(in the rows, 128 means zero)
Each named turn below is shown by a few rows before and after it. Which turns, in which order, take the first row of each later pair to the second? The first pair is answered.
turn Peki:
[137  90  93 112 149 123 141 152  85  99 129 118]  ->  [146 181 119 131 132 112 126 154 122  99 107  82]
[112 137 119 125 192 117 115  88  94 110 118 122]  ->  [104 181 134 144 156 108  96  84 122 126  99 132]
[121 134 143 167 134 121 101 130 158 143 101 132]  ->  [118  78 126 156 148 129 109 128 135 140 119 147]
turn fomuf:
[125  99 125 116  63 137 139 146 119 144 133 173]  ->  [116  94 123 129  71 140 133 147 119 145 134 181]
[141 117 105 128 125 128 145 132 119 118 123 154]  ->  [132 117 103 139 129 131 137 131 121 122 121 158]
[133 158 159 161 142 133 104  92 139 125 121 134]  ->  [151 169 165 139 129 128 117  95 146 125 119 125]
[114 150 139 157 197 110  98 119 110 113 112 103]  ->  [124 178 145 149 183 105 103 119 120 111 106  94]
turn Mezir:
[170 132 123 101 152 144 137 142 144 101 140  84]  ->  [146 187 146 128 129 127 123 133 159 120 110  92]
[122  99 128 162  93 152  90 142 152 152 132 175]  ->  [125  77 122 154 101 155  92 141 143 147 137 176]
[111 172 128 147 126  89 109 128 127 120 105 132]  ->  [101 130 117 131 136  84 131 119  97 128 111 156]
[131 154 149 143  77  98 144 108 152 179 116 159]  ->  [140  82 132 109  98 105 170 111 118 173 135 174]

(two turns a pair)
[126  68 109 137 156 142 102 137 124 121 139 148]  ->  [122 174 140 156 158 110  98 122 146 119 111 108]
Peki, Mezir
[102 136 124  94 139 120 116 115 119 161 106 132]  ->  [123 151 123  82 152 125 116 118 126 144 110 103]
Mezir, Peki
[146 147 131 102 165 134 130 143 107 109 116  76]  ->  [104 167 147 118 146 100 138 123  99 145  89 114]
Mezir, Mezir
[112 130 147 181 133 118 140 137 171 127 102 141]  ->  [122  67 129 149 153 123 160 140 145 117 123 144]
Mezir, Mezir
[133 161 130 127  65 133  99 161 161 160 132 141]  ->  [154  89 108  79  90 137 135 164 123 146 161 143]
fomuf, Peki
[132 156 136 142 122 133 104 133 149 128 122 124]  ->  [120 120 126 146 115 137 103 134 140 139 124 151]
Peki, fomuf
[157 152 118 112 110 132 114 170 132 125 137 112]  ->  [153 110 104 106 115 138 118 168 116 127 142 131]
Peki, Peki
[ 94 104 128 174 178 132 131  75  96 108 111  98]  ->  [ 74 117 139 193 131 132 115  81 112 139  94 138]
Peki, Peki
[117 138 107 113 163 135 166  91  95  93 148 112]  ->  [129 194 124 105 109 122 162  93 128 112 128 113]
Peki, fomuf
[145 140 118 126 155 127 140 128 117  97 145  84]  ->  [105 165 134 150 134  96 143 107 110 132 117 124]
Mezir, Mezir
[127 155 114 150 140 121 117 112 134 123 130 116]  ->  [145 155 115 121 126 123 133 113 131 122 135 109]
fomuf, fomuf
[154 111  93 188 102 210 107 135 157 118 124 126]  ->  [123 153 115 196  72 174 112 117 159 150  97 153]
fomuf, Mezir
[101  81 136 183 153 157 107 128 134 128 155 132]  ->  [ 80 105 148 193 136 135 107 115 135 148 137 146]
fomuf, Mezir
[155 101 113 111 111 139 133 150 117 149 133 124]  ->  [152 115 113 137 119 154 113 161 131 139 134 110]
fomuf, Mezir
[165 142 128 101 120 136 130 137 145 103 142  99]  ->  [117 152 144 114  99  95 142 115 127 147 112 147]
Mezir, Mezir
[117 161 127 148 161 111 102 161 130 114 119 106]  ->  [111 164 135 147 115 109  97 167 144 141 111 140]
Peki, fomuf
[132 109  87  62 159 104 181 105  90 138 130 142]  ->  [134 181 108  69 145  86 179  98 109 141 110 118]
Peki, Mezir
[139 130 133 119 122 137 119 124 149 119 113 120]  ->  [126 104 129 117 126 132 128 118 134 130 114 142]
Mezir, Peki
[117 183 126 118 110 105 167 122 109 144 103 149]  ->  [143 134 109  89 126 124 185 130  94 124 130 142]
fomuf, Mezir
[163 106 107 134 155 183 112 160 131 105 163 107]  ->  [130 169 130 183 135 166  86 148 155 131 129 119]
fomuf, Mezir
[178 108 125 107 123 160 132 135 144  96 158  78]  ->  [162 159 142 143 102 158 109 135 170 107 140  77]
fomuf, Peki
[ 92 132 132 132 155 118 140 111 117 131 110 116]  ->  [ 99 156 138 134 142 122 132 112 132 130 106 105]
Mezir, Peki
[159 138 127  89 123 111 148 128 131 107 138 106]  ->  [130  87 114 116 156 123 134 125 108 106 146 124]
fomuf, fomuf
[ 99 114 135 113 125  84 160 100  83 155 120 155]  ->  [111  67 110 128 170 128 134 118  83 118 149 132]
Mezir, fomuf
[147  79 106  86 183 118 159 115  83 108 148 111]  ->  [108 145 136 143  69 105 109 120 139 175 101 187]
Peki, Peki
[127 106 112 147 127 139 120 138 135 131 133 146]  ->  [131 146 126 151 140 131 121 133 144 120 125 112]
Peki, Mezir
[141 172 139 113 103 102 169 109 154 110 115 140]  ->  [149  94 114  97 106 125 168 121 137 105 140 165]
Peki, Mezir
[137 138 121 162 127 149 104 165 162 124 125 134]  ->  [163 144 125 127 108 144 126 165 165 122 128 125]
fomuf, fomuf
[136 106 124 169 118 164  94 150 147 122 139 128]  ->  [124 141 135 182 121 152  90 140 151 121 127 119]
Peki, Mezir
[112 191 152 111 141  81 157 104 113 140  99 109]  ->  [134 143 138  72 150  90 178 109  93 128 116 104]
fomuf, Mezir
[ 86 113 126  92 167  96 153  89  86 133 146 139]  ->  [106 104 116 117 202 137 124 110 103 102 166 104]
Mezir, fomuf
[166 136 118 119 169 148 133 134 141  95 135  61]  ->  [ 98 122 130 170  89 127 107 126 144 171  99 176]
Mezir, Peki
[139 146 135 118 126 131 142 126 153 120 133 117]  ->  [118 122 132 119 114 122 147 119 136 140 129 151]
Mezir, Peki
[134 127 140 108  71 126 132 142 139 152 122 164]  ->  [125  68 115 117 139 142 139 137 102 127 145 149]
Peki, fomuf
[119  73 107 147 143 171  86 122 117 102 155 100]  ->  [ 86 169 138 176 117 129  79 101 138 133 110 104]
Peki, Mezir
[ 87 125 125 174 119 141 137 137 118 143 109 169]  ->  [ 90 114 119 177 133 152 128 141 121 135 118 162]
Mezir, fomuf
[135 177 140 139 102 120 109 138 172 153 103 127]  ->  [172 133 128  74 101 120 154 139 147 146 125 127]
fomuf, fomuf
[130 151 143 142 151 106 128 102 119 145 109 120]  ->  [130 147 141 135 150 103 137 100 115 146 106 125]
Mezir, Peki
[144 126 117 118 168 119 141 124 112 109 137  89]  ->  [146 154 123 122 154 116 137 124 123 110 128  86]
Mezir, fomuf
[113 116 137 139 123 124 124 119 122 145 117 157]  ->  [146 130 131 118 154 136 135 125 127 110 129 106]
Mezir, Peki
[100 112 115 123 123 134 113 126 141 149 112 181]  ->  [126 176 126 113 158 125 121 120 153 112 112 104]
Peki, Peki
[160 164 170  90  89 136 120 128 188 133 106 119]  ->  [133  67 148  93  92 152 119 129 159 153 120 183]
Peki, fomuf
[ 67 116 145 170 155  80 137 106  75 154  90 165]  ->  [158  91 114 144 196 157 119 151 108  73 148  75]
Mezir, Mezir
[144 140  95 174 148 114 113 129 128 134 141 105]  ->  [136 136  97 175 112 115 108 127 134 154 134 136]
fomuf, Peki
[105  74 118 126 192 102 153  90  60 124 158 149]  ->  [149 187 143 172 178 142  92 117 145  84 156  69]
Mezir, Mezir
[140  95 129 121 122 119 129 139 115 135 132 118]  ->  [147 122 134 133 112 126 110 146 136 133 129 107]
Mezir, Peki
[160 183 131  95 109 111 145 126 125 119 123  97]  ->  [155 175 130 102  77 109 144 127 133 138 115 125]
fomuf, Peki
[ 88 124 140 129 133 105 157 114  91 146 112 135]  ->  [124 174 149 123 138 117 143 127 124 118 118  81]
Mezir, Peki
[113 122 125 136 160 116 127 108 115 122 128 108]  ->  [101 140 132 149 136 112 115 111 127 137 118 124]
fomuf, Peki
[147 104 101 118 161 139 116 143 142 112 166  90]  ->  [111 123 118 161 101 132  88 142 165 156 139 148]
Mezir, Peki
[133 102 106 101 151 194 106 123 120 132 150 158]  ->  [126 201 134 124 147 162  99 109 144 132 118 124]
Peki, Mezir
[136 123 126 141 129 167  86 150 156 100 160 120]  ->  [131 175 147 133  92 138  97 140 165 123 135 127]
Mezir, fomuf
[160  74 113 102 141 175 146 131 106 115 149 151]  ->  [147 173 146 140  79 164 112 135 161 145 110 160]
Peki, Peki
[130  71 159 137  87 147 112 139 145 147 104 148]  ->  [134  69 155 144  94 156 101 143 150 138 110 138]
Mezir, fomuf
[124 119 115 108 184 133 156 106 107 122 147  89]  ->  [101 134 121 150 192 136 131 107 118 130 137  94]
fomuf, fomuf
[142 118 139 107 203 112 148 126  93 101 135  69]  ->  [114 124 136 149 216 118 127 124  98 107 126  78]
fomuf, fomuf
[149 130 132  96 139 122 150 124 113 135 168 112]  ->  [119 105 123 133 163 129 130 121 104 137 170 126]
fomuf, fomuf
[134 161 150 114 110 108 153 119 132 144 111 122]  ->  [135 137 143 101 103 110 161 120 123 147 115 138]
fomuf, Peki
[126 125 107 107 171 130 149 118 114 120 134 109]  ->  [100 125 119 134 111 127 126 124 135 160 117 167]
Peki, Peki
[149 162 153 105 115 114 150 111 138 124 152 122]  ->  [133 136 152 104 104 111 150 107 130 143 147 155]
Mezir, Peki
[139 121 133 111 177 150 132 141 116 112 158  94]  ->  [141 170 152 114 151 144 126 142 138 116 142  85]
Mezir, fomuf
[100 135 133 150 147 109 133 113 117 145 110 139]  ->  [102 118 124 153 160 117 131 113 111 133 120 134]
Mezir, fomuf
[176 126 132  92  82 132 124 129 136 148 112 132]  ->  [185 130 129  94  92 141 118 131 141 138 116 118]
Peki, Mezir
[142 199 141 115 123 100 147 125 140 110 118  80]  ->  [128 178 142 115  62  98 145 132 146 149 109 141]
fomuf, Peki
[172 168 138 129 109 153 107 153 158 111 108 107]  ->  [186 111 122  92 122 156 133 159 129 104 125 114]
fomuf, fomuf
[102 129 123 179 138 144  88 124 133 130 123 124]  ->  [140 176 141 135  99 134 109 128 153 124 120 101]
fomuf, fomuf
[135  82 147 110 105 168 152 141 122 137 128 145]  ->  [140 160 166 124  96 159 144 139 151 132 110 112]
Peki, Peki
[101 152 138 155 199 141  98 103 125  91 131  84]  ->  [ 75 184 155 157 167 105 112  84 118 123 106 114]
fomuf, Mezir
[109 171 122  97 125 109 129 104 111 152 121 119]  ->  [135 134 111  76 139 129 138 115 106 130 143 103]
Mezir, Mezir
[143 133 154  87 121 145 134 145 124  97 134 118]  ->  [140 125 156  85 101 144 135 150 127 108 133 138]
Peki, fomuf
[127 137 123 134 122 127 116 126 144 129 120 121]  ->  [131 111 114 124 141 132 123 128 131 122 128 119]
Peki, Peki
[202 146 111 124  78 168 122 158 171 113 113  94]  ->  [167 124 115 143  43 158 113 158 168 149  98 151]
Peki, Mezir
[136  87 102 122 152 164  99 138 125  94 170 139]  ->  [ 97 171 134 167 118 131  79 121 153 127 126 152]
Mezir, Mezir
[102 149 126 218 149 158  59 133 180 105 120 111]  ->  [ 59  53 116 183 162 120 111 104 106 142 123 185]
Mezir, Mezir
[135 150 142 128 113 131 135 135 140 139 118 137]  ->  [138 117 132 112 136 124 151 131 117 132 131 138]
Mezir, Peki
[154 156 142 101 126 125 132 120 136 119 124  86]  ->  [143 158 144 108  91 121 122 121 149 139 111 115]
fomuf, Peki
[112 156 119 165 103 156  87 129 145 143 128 110]  ->  [119  97 105 131  84 163 104 132 126 157 142 147]
fomuf, Peki
[158  99 136  97  69 127 137 141 139 145 135 137]  ->  [174 143 142 105  92 129 134 144 155 121 134  89]
Peki, Mezir
[153 100 107 126 129 157 109 146 145 112 150 118]  ->  [148 127 115 141 134 155 101 143 154 107 143 107]
fomuf, Peki
[151 190 125 143  83 143  79 120 147 158 135 134]  ->  [174 116  95 100 158 155 115 118  96 114 173  95]
Peki, Peki
[111 127 126 118 160  96 170  95  97 125 135 142]  ->  [102 153 135 131 120  91 153  99 118 147 117 165]
Peki, Peki
[163 129 135  72  91 122 152 139 135 127 147 124]  ->  [159 146 144  84  78 122 146 137 143 133 135 127]
Peki, Mezir
[179 104 115  91 109 151 146 147 149 120 150 171]  ->  [182 163 131 106  97 144 136 144 175 122 134 153]
Peki, Peki
[152 117 146 117  95 122 130 161 114 136 165 154]  ->  [149 101 137 118 133 127 132 154  98 115 170 136]
Peki, fomuf
[ 98 155 145 156 119 104 117 145 132 145 112 140]  ->  [127  81 119 115 152 126 138 157 106 119 143 131]
Mezir, Mezir
[139  54  99 114 146 152 143 151 108 123 128 173]  ->  [136  82  97 164 161 178 101 164 138 107 126 146]
fomuf, Mezir
[102  74 135 104 149 112 135 113 110 143 117 174]  ->  [158 165 151 111 152 138 108 134 165  98 123  86]
Mezir, Peki
[113 123 137 150 126 128 113 127 137 138 125 144]  ->  [131 134 137 141 156 128 124 125 130 118 132 110]
Peki, Peki
[136 147 103 172 125 160  89 124 171 151 132 127]  ->  [150 114  88 148 172 164 110 120 142 123 151  98]
Peki, Peki
[111 102 106 143 160 131 132 138  87 109 161 127]  ->  [106 171 127 174 143 130 106 140 122 109 142 109]
Mezir, Mezir
[ 99  93 147 140  93 132 151 127 123 172 102 194]  ->  [104  70 130 144 195 140 161 117  88 120 127 131]
Peki, fomuf
[143 199 143 125 119  99 128 102 140 126 124 101]  ->  [131 114 124  88 136  90 169  89  91 134 141 136]
Mezir, Mezir
[106 139 124 140  99 114 106 133 135 143 118 156]  ->  [115 111 117 107  99 112 128 133 115 143 126 164]
fomuf, Mezir
[ 96 102 124 113 157 100 163 121  87 143 108 173]  ->  [164 151 121 127 170 156 122 159 146  84 137  87]
Mezir, Mezir
